In the data rows, 50 means zero.
Here are some points:
52 58 06 35 51 44 34 44 49 43 53 41 45 62 43 50 46 52 40 58 55 31 41 55
48 45 19 54 50 39 48 37 38 60 63 51 36 55 47 56 48 53 60 59 60 68 02 58
45 51 49 25 52 27 42 44 25 44 42 45 57 50 51 18 61 35 49 64 55 80 99 52
46 53 42 22 49 40 38 46 31 47 40 53 36 45 46 09 56 46 45 58 50 52 99 60
52 49 45 53 55 37 56 62 45 59 55 49 36 52 51 53 52 71 58 54 51 42 07 59
44 24 55 59 55 54 67 78 58 55 61 62 73 42 57 39 48 20 56 48 53 22 40 36
50 75 99 42 41 60 32 46 49 52 40 45 54 47 51 50 40 67 74 56 44 57 46 47
50 60 38 49 52 30 47 55 37 51 56 51 21 64 50 46 55 80 56 62 63 67 00 61
46 57 99 41 48 44 55 53 26 55 35 24 48 34 51 47 36 76 84 49 53 74 54 49
18 61 53 57 50 52 56 84 64 41 44 59 36 66 49 47 62 99 23 57 60 14 48 64
57 31 51 59 52 40 65 32 40 60 44 28 46 55 51 58 43 46 52 56 55 40 52 65
47 47 44 04 50 35 40 37 26 46 40 50 43 55 38 00 54 14 53 63 54 69 99 59
51 64 50 67 52 44 54 45 47 71 54 29 72 45 56 91 35 37 56 60 50 84 36 57
49 66 48 84 43 64 29 42 76 85 64 41 79 44 48 99 51 22 45 62 56 82 33 59
56 31 51 64 56 61 67 48 66 10 63 95 42 43 64 51 71 68 52 54 56 90 27 28
50 42 55 45 64 14 37 60 26 48 49 43 55 42 59 53 75 30 46 53 53 75 34 44
50 53 19 11 49 42 39 30 37 59 39 50 46 49 42 07 57 22 50 58 58 60 99 46
50 61 46 53 49 51 46 54 58 40 48 50 18 54 56 55 57 77 40 58 45 00 68 68
50 99 56 54 28 51 25 40 55 43 46 52 47 51 51 50 33 79 57 55 41 19 53 48
46 12 51 53 56 72 74 87 92 44 53 55 66 39 57 53 59 32 62 52 50 17 44 32
47 34 77 67 58 47 37 44 42 46 48 51 49 43 44 59 59 45 58 68 45 42 51 59
47 66 43 44 50 46 47 67 58 46 56 50 25 58 56 56 62 96 45 58 49 06 52 64
53 49 72 94 45 58 53 38 39 60 70 78 56 45 51 67 38 17 50 38 50 65 42 56
51 26 37 19 46 42 47 60 44 55 41 47 61 51 42 10 62 16 57 68 48 52 99 45
33 47 60 54 74 08 31 71 26 31 51 61 53 71 60 47 67 59 41 68 61 76 15 39
61 34 35 22 51 57 66 45 78 43 26 41 53 32 54 72 66 40 42 19 43 77 39 45
48 44 41 21 48 50 39 37 44 43 40 69 45 46 40 00 58 27 43 58 57 73 99 48
40 24 49 39 57 59 77 81 54 70 55 20 74 47 64 46 34 32 50 44 55 12 54 35
55 53 43 67 32 81 68 47 88 17 59 98 41 53 63 51 53 81 57 44 59 67 41 25
57 54 45 44 54 33 51 50 36 56 51 52 30 52 49 42 50 70 58 55 53 57 29 61
46 77 44 50 43 58 49 60 64 45 56 39 43 54 49 77 64 76 33 65 52 19 55 66
69 35 36 01 50 42 61 43 57 64 22 23 58 30 48 42 61 11 44 26 45 71 78 57
56 62 46 26 41 50 28 41 41 44 41 52 51 52 40 09 48 34 44 64 53 54 99 47
52 29 48 26 45 46 54 30 39 59 38 43 49 50 40 19 60 22 42 46 49 74 99 49
55 51 42 76 46 50 42 37 40 51 75 77 45 51 31 36 31 20 47 32 35 65 25 58
55 44 67 70 56 47 48 38 29 40 72 89 46 53 23 23 37 17 49 32 40 79 72 45
60 67 32 30 38 52 46 38 62 52 34 31 59 38 53 56 49 41 49 33 39 58 30 52
50 63 79 51 51 51 39 54 50 46 48 54 31 48 46 42 54 89 55 57 47 19 53 55
47 51 56 49 49 55 44 58 61 43 52 46 11 54 56 53 59 89 37 61 45 00 68 69
51 51 59 58 71 12 25 50 28 45 70 52 64 45 65 81 61 38 47 66 58 87 30 48
31 57 46 63 49 58 55 76 67 50 52 59 49 69 52 72 55 83 35 64 60 28 35 54
43 52 00 43 51 50 46 56 64 54 54 50 46 67 46 56 44 58 31 48 56 35 38 58
41 59 99 38 53 47 50 48 25 66 27 19 53 41 56 50 41 70 84 59 49 71 58 48
Here are 10 more points, each followed by its number:
41 35 99 48 53 57 51 37 36 60 27 40 44 48 46 56 58 48 66 62 38 54 50 61 0
52 03 60 76 43 53 48 22 50 62 49 48 31 60 45 60 70 32 41 56 54 13 68 72 1
51 76 66 83 44 49 55 42 40 43 68 84 54 49 44 36 25 47 44 36 45 38 33 44 2
40 44 99 49 55 57 40 65 39 48 37 51 43 49 50 55 62 77 75 59 44 60 42 50 3
55 46 40 17 47 36 75 38 46 64 10 01 58 25 65 50 44 41 43 20 47 68 50 48 4
54 52 52 80 53 61 49 37 67 81 63 56 72 44 38 99 54 22 47 71 53 65 44 65 5
37 48 60 64 76 24 35 66 32 39 54 51 52 65 57 69 64 56 34 61 65 73 22 44 6
35 60 46 53 52 63 45 71 58 37 51 42 22 66 48 49 63 99 32 56 49 00 59 65 7
53 58 00 27 45 53 37 27 45 55 62 41 52 68 36 49 38 40 36 48 52 39 36 63 8
51 18 56 70 46 94 90 49 99 06 67 99 31 47 60 55 75 87 55 32 59 81 36 38 9
Which two of these numbered points are nearest to each point below, looking only along the 3 directions in which the first points spread most? Their numbers follow each, nearest first.
52 55 57 51 66 22 44 50 23 50 57 45 51 56 57 51 57 57 72 55 51 99 00 52 > 6 0
55 76 36 28 40 50 51 39 59 62 25 19 57 31 62 55 41 43 53 29 48 51 45 37 > 8 1
54 25 22 58 54 49 50 24 58 49 53 51 40 68 45 56 46 41 35 56 49 16 53 65 > 1 8
48 99 65 54 25 49 20 38 48 50 45 50 63 59 58 51 21 74 63 54 47 38 37 37 > 3 0
54 61 50 41 51 41 68 41 31 63 47 08 58 48 53 60 26 56 53 51 57 71 58 54 > 0 4
43 51 71 62 43 45 48 42 31 61 56 51 43 49 54 47 57 52 73 56 55 86 00 48 > 6 2
54 46 52 27 46 45 43 34 28 45 46 67 44 50 39 00 53 11 42 42 44 85 99 48 > 4 8
36 50 58 56 71 16 35 67 30 40 52 54 59 68 60 58 62 54 42 65 61 78 20 42 > 6 2
58 42 38 13 49 41 56 48 54 58 18 22 64 27 50 38 68 19 50 31 41 76 78 45 > 4 8
50 67 31 68 55 65 41 39 69 71 58 40 75 46 50 98 52 23 46 55 47 68 30 62 > 5 2
43 84 54 52 34 58 31 50 56 51 43 54 35 54 59 50 41 94 47 60 49 04 59 54 > 7 3
47 54 12 50 51 35 46 39 34 61 67 52 37 53 47 55 45 60 63 60 61 83 00 55 > 6 2
57 54 51 43 52 35 72 41 27 51 43 25 48 54 52 44 13 63 53 37 49 76 49 43 > 0 3
61 78 67 97 33 61 47 39 35 52 71 93 65 45 33 36 16 44 47 23 40 38 41 45 > 2 6
47 22 39 54 52 78 77 68 81 26 61 76 52 53 63 54 65 60 61 51 55 57 25 31 > 9 5
54 99 76 56 25 48 34 35 50 49 46 49 70 60 58 48 15 75 69 59 49 41 44 38 > 3 0
44 64 47 41 55 56 39 83 63 24 51 60 30 51 53 45 53 99 33 60 47 00 53 64 > 7 1
46 61 13 44 56 33 44 39 31 60 59 46 50 55 50 56 52 57 60 60 60 81 00 51 > 6 2
41 60 48 40 52 48 47 71 50 48 55 50 28 65 50 51 59 91 40 54 54 03 46 60 > 7 1
56 49 43 66 35 82 69 50 89 17 59 97 39 51 61 50 55 82 56 45 58 64 43 29 > 9 2
52 45 65 65 49 41 51 36 30 48 69 84 48 47 32 20 41 13 49 29 41 74 68 42 > 4 0
53 74 48 38 44 53 49 70 57 39 54 50 15 62 48 56 57 99 37 57 46 00 74 68 > 7 1
36 21 50 43 55 52 64 86 69 59 38 44 68 62 59 49 61 37 49 51 47 09 43 39 > 1 8
34 45 76 70 49 53 51 68 52 46 50 65 48 59 39 46 59 70 44 41 53 38 30 45 > 2 3
59 28 43 65 47 77 72 55 87 14 70 84 18 51 58 58 73 97 47 52 53 54 46 43 > 9 1
53 86 36 50 45 55 41 54 57 35 55 55 29 61 55 50 35 82 41 53 50 02 55 48 > 7 1
54 93 72 62 30 49 39 34 49 50 48 51 63 59 56 49 24 66 65 55 50 39 44 42 > 3 0
56 40 47 12 59 44 47 36 34 53 30 40 42 36 36 06 61 17 48 46 48 77 99 48 > 4 8
47 49 68 99 52 55 59 47 46 48 72 93 60 48 36 43 50 15 53 24 40 55 22 46 > 5 2
53 61 46 64 57 60 53 44 60 76 53 30 79 48 57 93 42 23 47 59 60 67 31 53 > 5 2
50 73 99 52 37 54 27 43 41 54 39 47 58 43 57 62 43 66 80 55 45 57 46 51 > 3 0
46 60 45 38 55 52 39 75 57 28 50 59 33 49 51 39 54 97 36 61 49 17 61 62 > 7 1
58 63 56 51 55 43 83 41 16 52 44 13 58 48 52 37 00 65 47 29 52 74 52 48 > 0 3
48 48 50 85 42 68 46 43 54 84 57 44 66 45 49 99 58 21 51 61 51 62 43 69 > 5 2
42 43 96 41 51 57 46 37 37 60 30 42 47 51 45 55 57 47 66 62 37 54 45 60 > 0 3
50 55 60 52 54 33 68 45 24 56 50 15 57 55 42 40 14 63 47 37 51 75 58 51 > 0 3
53 25 27 57 47 46 41 27 52 54 50 45 41 61 44 61 54 39 42 59 49 17 58 57 > 1 8
46 40 53 36 52 50 73 56 37 58 44 00 57 59 58 50 19 56 54 40 53 48 60 46 > 8 1
47 69 45 40 50 49 46 70 61 41 54 51 18 61 57 51 63 99 42 57 45 00 67 65 > 7 1
61 28 43 64 42 78 84 50 87 17 63 94 37 48 59 51 78 80 58 47 55 88 35 36 > 9 5
54 03 48 59 59 72 67 88 88 45 70 64 68 44 64 48 67 42 60 48 48 17 42 27 > 9 1
48 32 99 44 46 65 50 53 46 48 37 58 43 43 52 47 70 57 67 60 43 85 54 47 > 0 3
57 99 40 60 26 62 29 45 68 37 51 63 52 53 51 50 19 89 53 56 54 00 58 47 > 7 1
54 50 51 36 47 48 43 38 34 48 50 62 47 49 42 15 53 17 42 45 46 79 99 52 > 4 8
55 35 38 36 49 50 47 35 40 59 48 45 45 56 42 30 56 19 39 62 57 71 99 58 > 4 8
51 69 47 86 43 66 25 39 79 88 66 41 82 42 44 99 50 17 48 61 54 86 32 59 > 5 6
46 42 36 65 53 48 68 47 48 54 62 69 33 55 57 54 58 70 68 49 49 98 00 55 > 6 5
50 69 50 42 50 46 47 70 51 37 53 51 21 63 49 56 59 99 36 58 50 00 64 63 > 7 1
59 58 67 89 51 58 56 43 44 62 66 73 64 43 41 62 35 18 50 28 45 68 22 53 > 5 6
57 69 54 52 49 46 74 38 23 52 44 21 57 49 51 40 00 63 47 34 52 61 53 46 > 0 3
55 29 60 58 51 66 61 49 69 32 57 81 30 51 55 49 71 77 63 50 60 88 29 38 > 2 6
58 60 59 41 53 26 73 42 15 57 38 11 51 53 51 44 04 62 54 34 47 79 53 45 > 0 3
56 51 71 70 52 53 53 39 37 48 68 91 42 49 37 25 46 20 51 34 47 70 68 47 > 4 0
59 70 63 92 34 64 52 41 45 49 70 92 61 46 39 43 25 48 47 28 41 47 38 45 > 2 5
31 20 45 56 50 59 62 88 69 68 54 45 67 58 55 56 61 33 53 51 55 12 31 40 > 9 1
36 40 99 44 57 56 36 70 40 56 38 44 56 46 62 44 67 48 82 60 42 59 42 43 > 0 3
51 35 20 50 53 80 68 44 88 21 71 88 42 48 49 58 61 63 48 47 48 79 36 43 > 9 5
56 45 32 20 53 37 38 41 36 48 40 49 49 39 42 23 55 34 53 58 56 85 84 52 > 4 0
54 99 66 62 22 62 28 37 45 51 38 52 62 41 53 49 23 68 70 53 45 29 53 30 > 3 0
45 20 55 53 53 66 69 79 80 48 53 52 62 41 57 52 59 36 65 54 51 30 35 35 > 9 1
51 48 42 09 53 40 41 33 27 44 41 52 42 62 47 00 61 19 43 60 59 81 99 53 > 4 0
30 28 50 48 62 49 60 94 70 55 55 42 59 66 54 46 53 41 40 54 56 02 40 40 > 1 9
54 59 68 87 51 61 58 36 44 57 68 81 65 48 42 72 44 15 43 28 42 84 26 55 > 5 6
56 67 55 54 52 35 78 44 11 60 45 09 59 51 50 41 00 67 61 31 48 78 62 51 > 0 3
36 23 45 44 54 53 59 87 70 54 45 50 62 66 58 43 60 46 46 55 50 00 53 40 > 1 8
35 09 41 51 64 65 68 99 81 66 57 37 84 57 63 48 58 07 57 56 55 00 40 24 > 9 1
57 35 43 64 46 74 65 52 82 26 68 78 29 50 58 63 71 82 49 54 54 58 51 45 > 9 1
44 92 40 51 30 58 28 47 60 49 43 56 30 56 61 52 37 97 42 59 49 00 62 55 > 7 3
45 16 59 55 45 63 53 45 53 60 40 45 56 54 50 53 59 35 55 61 58 14 60 49 > 1 8
45 43 67 42 47 57 51 75 68 63 42 42 72 55 56 42 55 33 60 54 39 21 45 35 > 1 8
45 99 35 60 26 43 27 31 48 45 47 58 61 51 56 46 22 72 65 56 48 42 18 37 > 3 2
49 72 50 40 47 52 39 66 55 31 55 61 23 52 49 36 59 88 36 52 52 00 62 60 > 7 1
46 47 40 12 44 47 33 34 37 49 34 64 45 46 35 00 55 17 40 62 58 70 99 50 > 4 8
63 38 38 08 38 44 64 44 63 72 12 08 63 17 59 69 58 18 46 20 33 76 48 57 > 4 8
53 74 99 45 36 51 27 42 38 51 36 46 51 44 56 53 42 74 77 54 43 48 51 50 > 3 0
41 50 99 37 51 53 55 48 29 55 29 26 48 46 58 47 49 63 74 49 45 72 54 43 > 0 3
53 48 40 31 51 42 36 39 36 54 46 52 54 42 45 35 56 31 53 64 58 91 82 55 > 4 0
